In the rows, zero is written as 128.
A state moves one step at a time under one of 7 hidden systems, and each row is a state written as 18 numbers. Each run below is a few steps of one system.
trace 1, Rivop (8 x 18):
[[126 110 135 140 161 144 159 102 146  92 175 113  97 156 100 160 159 194]
 [125 116 121  65 123 147 115 127 172  99 186 155 121  97 148 129 168 170]
 [ 91 165  92 110 111 128  92 137 118 104 172 127 153 120 174 188 117 146]
 [ 84 148 161 133 182  97 111 108 115  92 149 140 144 162 110 189 131 160]
 [131 138 133 108 175 118 105 133 167  93 185 116 115 129  81 128 194 130]
 [103 111 109  82 125 115  96 113 179 123 199 106 128 129 169 152 134  94]
 [ 84 185 118 124 175 100 108  93 149 121 151 123 116 121 168 163  80 134]
 [133 149 129 157 174 119 131  96 137 103 168  88  80 172 109 149 140 181]]
trace 2, vov, 8 rows:
[[120 188  84 135 170 121 103 144  73 132 105 151 150 102 162 112  85 134]
 [162 135 156 146 132 111  91 129  93 107 131 103 109 195  99 133 167 179]
 [128 114 185 104  67 133 139 120 201 132 122 127 108 115  97 132 159  99]
 [107 108  60 142 112 162 177 144 121 140 128 126 159  81 148 141  96  86]
 [141 131 118 134 196 103 104 130  61 142  95 151 139 145 147  92  94 145]
 [151 179 156 117 103 114  62 141 136 104 147 112 103 155 108 128 179 162]
 [121  82 155 140  60 142 166 110 174 135 131  98 119 144 115 164 137  94]
 [115 134  99 133 150 146 175 138 127 151  93 162 146  63 136 100  84  93]]
trace 3, bivok, 8 rows:
[[100 141 122  80 151 123 110  98 158 105 182 150 111 116 178 155 122 180]
 [ 93 173 103  94 142 138 113 134 161  90 182 148 135  81 140 159 148 152]
 [ 96 100  90  84 162 140 130 124 146 102 196 152 148 100 159 157 138 139]
 [ 93 146 106  89 205 107  94 133 135 105 174 157 153 101 140 137 134 123]
 [ 91 131  94 118 183 109 102 124 144  99 201 106 146 134 139 173 138 110]
 [102 127 124  98 207 106 126  92 180 112 187 125 109 117 134 134 128 123]
 [120 167  69 118 183 126 114 123 158 113 192  99 104 102 143 119 130 121]
 [117 127  87 101 170 123 113  93 152 116 193 115  99 134 184 138 110 163]]
trace 4, vov (8 x 18):
[[102 146  64 148 126 161 153 163 110 103 155 127 169  85 114 169 138 111]
 [133  70 153 123 198  92 118 118  89 142 111 139 147 174 125 108 115 116]
 [123 209 130 105 131 108  68 142 169 111 152 119 116 101 119 124 157 110]
 [127  79 112 173 111 136 168 105 139 133 151  67 114 177 120 165 122 106]
 [130 148 141 113 173 125 158 108 166 155  92 164 102  77 129  72  93 120]
 [149 137  53 128 126 155 115 147  94 106 179 109 123 130 159 127 146 182]
 [122  97 202 112 112 102 120  85 138 143 103 141 109 180 154 139 104 156]
 [ 98 190 122 136  96 159 153 144 157 102 129 149 136  67 106 162 140 139]]
trace 5, vilo (8 x 18):
[[ 85 112 104 100 110 115 116 112 152 143 154 123 149 117 195 162  83  84]
 [ 89 146 123 149 178 143 178 127 101 117 101 175 161  86 114 154  95 143]
 [132 104 142 122 181 115 111 147 118  93 164 123 146 153  67 141 192 134]
 [133 150 125  85 128  98  70 144 171 145 143 120 126 107 140  88 140  62]
 [102 169  85 177 143 132 168 112 143 145 121  93 116 106 136 145  72  87]
 [126 124 148 137 208 126 164  91 138 110 140 141  92 144 104 128 129 191]
 [169 148 103  95 114 147  93 156 142 106 167 125 105 109 119  85 190 161]
 [107 133  93 111  79 126 108 112 163 134 172  94 123 124 190 164 102 100]]
trace 6, Rivop:
[[139 153 119 146  61 147 126 107 134 120 140  94  86 157 161 159 117 186]
 [103 131 165 126 107 157 178 104 151 102 120 168 121 110 116 174 128 194]
 [125 120  78 121 139 169 152 160 103  88 166 152 154  94 111 139 171 171]
 [115  92 132  80 126 114  75 146  90 108 155 158 178 148 159 152 146 143]
 [101 195 159 119 144  91  65 148 122 108 124 137 160 130 103 160 147 100]
 [105 110 139 150 168 101 130 118 152 115 158  86 139 159  82 163 152  66]
 [122 114 128  93 197 103 128 104 187 141 157 125 104 110 136  89 121  86]
 [143 168  75 136 131 117 102 109 147 144 158  80  82 139 181 109  93 125]]
trace 7, bivok (8 x 18):
[[137  89 179  88  78 120 111  90 156 146 122 136 101 159 178 124 110 155]
 [112 213 128 139  90 148 130 148 138 123  92 155 132  69 118 136 117 130]
 [125  54 100 138  98 168 183 133  93 116 142 138 153 137 132 160 133 159]
 [141 121 177  84 164 102  87 148 105 130  96 186 154 118 110  87 154 134]
 [105 136 113 145  90 112 100 155 116 125 137  87 167 145 119 179 137  57]
 [102  86 168 142 177 114 186  85 156 143 104 139 119 136 114 132  90 110]
 [166 172  92 164 163 134 125 160 112 123 127 101 113 116  72  79 161 118]
 [156  71 118 120  95 118 108 104 126 154 147  87 103 186 177 116 113 126]]
trace 8, bev (8 x 18):
[[113  90  94  87  98 147 119 121 155 108 201 115 133 130 174 166 144 141]
 [ 67 156 130 117 131 113 125 110 126 134 115 155 162 105 172 182  70 105]
 [101 149  97 149 196 146 163 125 106  88 156 150 137 109 110 161 132 181]
 [103  77 167  73 150 117 122 105 173 110 178 155 131 133 133 153 155 142]
 [ 90 174  82 101 134 116  86 134 151 119 170 123 145  96 178 155 110  98]
 [ 88 123 111 163 163 127 170  86 116 118 146 119 127 149 149 191  79 158]
 [104 143 164  87 192 117 135 104 159 109 139 186 119  94 123 122 129 171]
 [122 118  76  88 120 147 115 126 158 106 206 117 119 111 167 143 152 152]]
trace 9, roroz:
[[155 103 134 152 122 129 168  97 175 161 115  85  71 140 117  90 111  95]
 [157 155  96 134 115 138 136 127 114 166  83 133 102 103 168  66  75 136]
 [157 143 114 157  93 145 122 120  76 123 111 111 105 169 154 134 114 208]
 [139 104 197 118  66 147 149 117 132 124  90 163 117 142 113 139 142 181]
 [131  78 111 139  60 173 182 153 119 133 109 135 156 104 112 140 136 105]
 [115  65 121 139 144 119 145 132  70 147 106 142 177 149 149 137  88 101]
 [141 138 153 143 137  98  81 169  62 130  88 135 169 159  93 120 148 105]
 [149 108 164 159 114 108 119 129 141 132 123  72 111 183  73 132 161  84]]
trace 10, samak:
[[167 107 136 104  99 126 125 128 156 173  94 130 104 113 149  54 116  89]
 [151 115  98 164  51 148 141 129 102 152 109  84 116 156 157 133 101 126]
 [148 123 167 159 128 137 176  92 125 145  74 135  86 146 117 112  96 179]
 [180  95 125 120  90 171 159 148 144 131 120 132 102 106 100  72 169 155]
 [139  62 152 107  49 140 135 131 107 150 101 150 148 149 160 129 117 133]
 [139 155 139 170  96 141 157 146  88 149  45 146 139 113 106 111  98 124]
 [152  80 156 166 109 141 178 132 131 128 109 102 120 159  56 129 165 118]
 [146  85 177  99 101 117 134 122 165 164  92 144 119 119 123  80 126  81]]
trace 11, bev, 8 rows:
[[140 118  97 187 131 168 204 136  97 129  98 124 121 119  94 123 117 154]
 [151  63 177  85 137 122 125 142 122 133 106 175 146 127 105  83 161 129]
 [148 153  92 119  81 124  60 177  99 121 147 102 150 131 138 124 165 102]
 [105 127 153 185  97 118 152 113 112 136  94  89 140 171 106 188 102  97]
 [137 155 149 145 195 123 153 136 138 130  95 147 117  96  65  84 143 110]
 [175  72 105 107 137 125 108 132 136 131 175  90 101 161 129  84 171 122]
 [131 154 154 119  82  91  75 116 128 160  97 111 123 158 176 125  89  97]
 [144 194 105 188 120 155 166 131 105 125  91 111  99 121 102 125 110 167]]
trace 12, roroz, 8 rows:
[[153  91 101 162 159 124 136 140 125 127 155  71 118 161  80 113 166  80]
 [143 126 154 109 149  87  98 108 157 171 107 120 104 139 155  73  95  82]
 [150 217  89 170 105 134 112 139 116 136 108  88  95 120 131 116 112 131]
 [145 120 156 144 142 134 163  76 144 129 124 120  69 160 131 126 110 199]
 [159 130 129  95  70 167 138 147 139 136 104 171 118  77 139  85 143 162]
 [119  85  89 140  72 158 155 125  97 125 148 115 145 149 175 182 104 151]
 [ 96 117 180 118 140 118 134 130  90 127  79 190 174 127 121 155 109 144]
 [144 104 116 149 121 143 130 177  94 105 135 115 168 137  65 141 190 110]]
trace 13, vilo (8 x 18):
[[131 134 162  79 135 143 139 106 187 118 137 171  93  84 126 100 150 170]
 [137 103  47 129  95 170 147 155 124 118 179 100 136 103 143 133 150 120]
 [ 84 114 124  92 169 108 110  98 124 128 155 154 148 139 192 163  82 143]
 [105 184 122 133 138 149 139 165 111  96 112 174 166  75  90 147 148 147]
 [107  84 146 118 148 111 118 129 162 108 182 103 144 154  93 167 172  80]
 [127 135 111  96 169 114 119 136 155 155 116 153 131  73 146  69 104  73]
 [119 168  68 189 177 130 144 130 102 116 146  82 127 137 110 151 111 121]
 [124 157 179  98 184  99 104  91 175 113 147 143  86 139 118 121 140 167]]
trace 14, samak (8 x 18):
[[171 145 109 124  64 160 107 164  85 118 116 137 127 127 137 106 155 187]
 [111 115 185 132  80 146 154 122 112 112  94 165 144 143 111 182 133 179]
 [123 125 146 128 134 152 173 156 128 125  87 177 159  71  76 109 147 112]
 [132  52 134 132 117 119 128 156 101 136 124 121 178 152 100 132 157  64]
 [125 144 170 143 127  86  97 127 128 162  73 113 133 147 119 114  97  57]
 [138 150 108 178 112 132 154 119 169 140 135  59  89 134  99 127 124  79]
 [135  77 134 118 150 121 160  76 178 152 149 108  78 148 163 105  97 129]
 [174 140  74 119 114 149 120 134 115 153 123 122  93 113 178  63 107 155]]

Which system made each of these runs?
trace 15 (2 x 18):
[[157 131  94 132 130 159 154 140 168 109 171 104  92 103  85  99 185 139]
 [149  95  88  80 121 128 103 124 134 152 148 133 118 118 201  77 105 124]]
  bivok
trace 16, 2 rows:
[[162 124  80 152 127 158 144 128  78 115 141 117 107 156 144 119 128 207]
 [142 109 203  84  96 123 114 104 149 132 100 170 109 140 142 115 135 176]]
  vov
trace 17:
[[102 161 118 133 211 110 117 117  83 109 127 161 140 132 139 140 101 179]
 [138 165 126 113 157 122  87 159 126  86 166 130 133 127  88 130 197 154]]
  samak
trace 18, 2 rows:
[[127 161  80 170 159 114  95 154  64 114 140  89 161 158 121 151 129 112]
 [120 122 206 148 153  98 131  95 147 115 112 120 109 178  78 156 140 137]]
  bev
trace 19 (2 x 18):
[[130 116 107 136  90 175 187 101 154 119 148 127  90 118 148 146 121 195]
 [114  94 129  91 108 158 154 126 113 127 116 196 153  92 165 128 105 174]]
  roroz
trace 20 (2 x 18):
[[123 141  83 150 107 135 148 108 184 136 166  66  89 123 145 138 111  90]
 [110 116 130 124 157 133 168  67 154 138 132 141  92 128 177 134  68 172]]
  Rivop
trace 21 (2 x 18):
[[113 156 204  96  86 124 120 115 164 127  92 176 124 106 125 142 129 148]
 [120 116  73 162 102 179 192 146 127 108 152 113 139  97 104 155 144 123]]
  roroz
trace 22, 2 rows:
[[149  87 182 132  86 138 155 118 173 125 127 108  98 151  78 130 173 128]
 [142 141 104 113 117 121 112 153 151 163 110 122 135  83 139  72 118  46]]
  bev
trace 23:
[[119 102 183 131  66 130 157  94 191 144 112 110  96 140 123 152 118 108]
 [136 162  75 133 153 143 151 150 121 150 103 144 132  63 137  75  99  96]]
  bev
trace 24:
[[125 105 191 125 132  99 123 125 114 158  60 151 151 144 111 109 107  83]
 [170 171  89 152 146 137 100 172  93 115 133 103 122 127  86  92 174 137]]
  bev
trace 25:
[[101 167  85 139 194 105 109 102 134 113 177  96 109 140 154 155 101 128]
 [105 136 160 120 172 110 142  65 170 123 148 130  84 148 151 147  94 175]]
  bev
trace 26:
[[147 182 116 115  72 133  95 144 113 151  89 143 120 102 172  91  98 140]
 [121 134 145 189  80 139 161 128  90 127  81 109 140 163 102 179 109 139]]
  Rivop
trace 27:
[[111 165 123 161 170 117 161  97 131 157  87 125 104 113 146 115  54 114]
 [152 145 133 167 168 144 156 120 113 104 131 118  90 151  79 123 157 197]]
  vilo
trace 28, 2 rows:
[[ 76 167 149 134 139 103 111 132 160 111 142 119 155 113  94 184 138  67]
 [119 103 101 170 201 121 167 128 129 126 148  92 134 135  82 131 132  77]]
  vov
trace 29, 2 rows:
[[142 116 183 109 171 118 123  97 126 114 127 160  97 159 116 117 143 205]
 [141 167 117 108  65 136  84 163 161 113 153 103 126 109 114 128 179  99]]
  bivok
trace 30, 2 rows:
[[114 133  66 171  91 153 171 139 105 143 115 100 150 110 145 152  85  92]
 [136  93 157 136 179 120 156 109  84 139  82 168 133 150 129 107  94 170]]
  Rivop
trace 31 (2 x 18):
[[176 110 166 119 112 126 122 152 113 151  70 146 124 127  93  58 149 116]
 [157 142  91 113  52 143  87 173 115 137 132 110 144 112 149 106 153  98]]
  vov
trace 32 (2 x 18):
[[138 150  93 147  72 131 113 109 135 136 153  69  93 164 174 151 101 141]
 [102 143 182 132 125 136 171  84 161 118 104 158 100 126 127 162 100 184]]
  Rivop
trace 33:
[[169 120  79 132 123 148 138 168 139 142 132 104 121  93  99  63 160  82]
 [121 127  94 143 164 100 109  91 121 145 152  82 107 171 179 136  79 117]]
  vilo
trace 34:
[[123 112 180 109  75 113  87 119 141 109 151 114 130 182 128 182 162 145]
 [ 80 173 147 116 148 131 143 129 180 104 140 152 141  71  98 163 138 105]]
  Rivop
trace 35, 2 rows:
[[151  60 125 121 113 128 150 100 143 170 123 109 100 150 168  88  93 108]
 [148 191 124 137  99 143 135 125 128 152  76 145  95  93 156  86  86 157]]
  Rivop
trace 36 (2 x 18):
[[145  98 198 145 144 107 141 121 101 139  67 149 135 166  83 114 132 133]
 [166 131 119 129 102 145 133 171 145 140 109 121 125  90  82  68 171  82]]
  Rivop
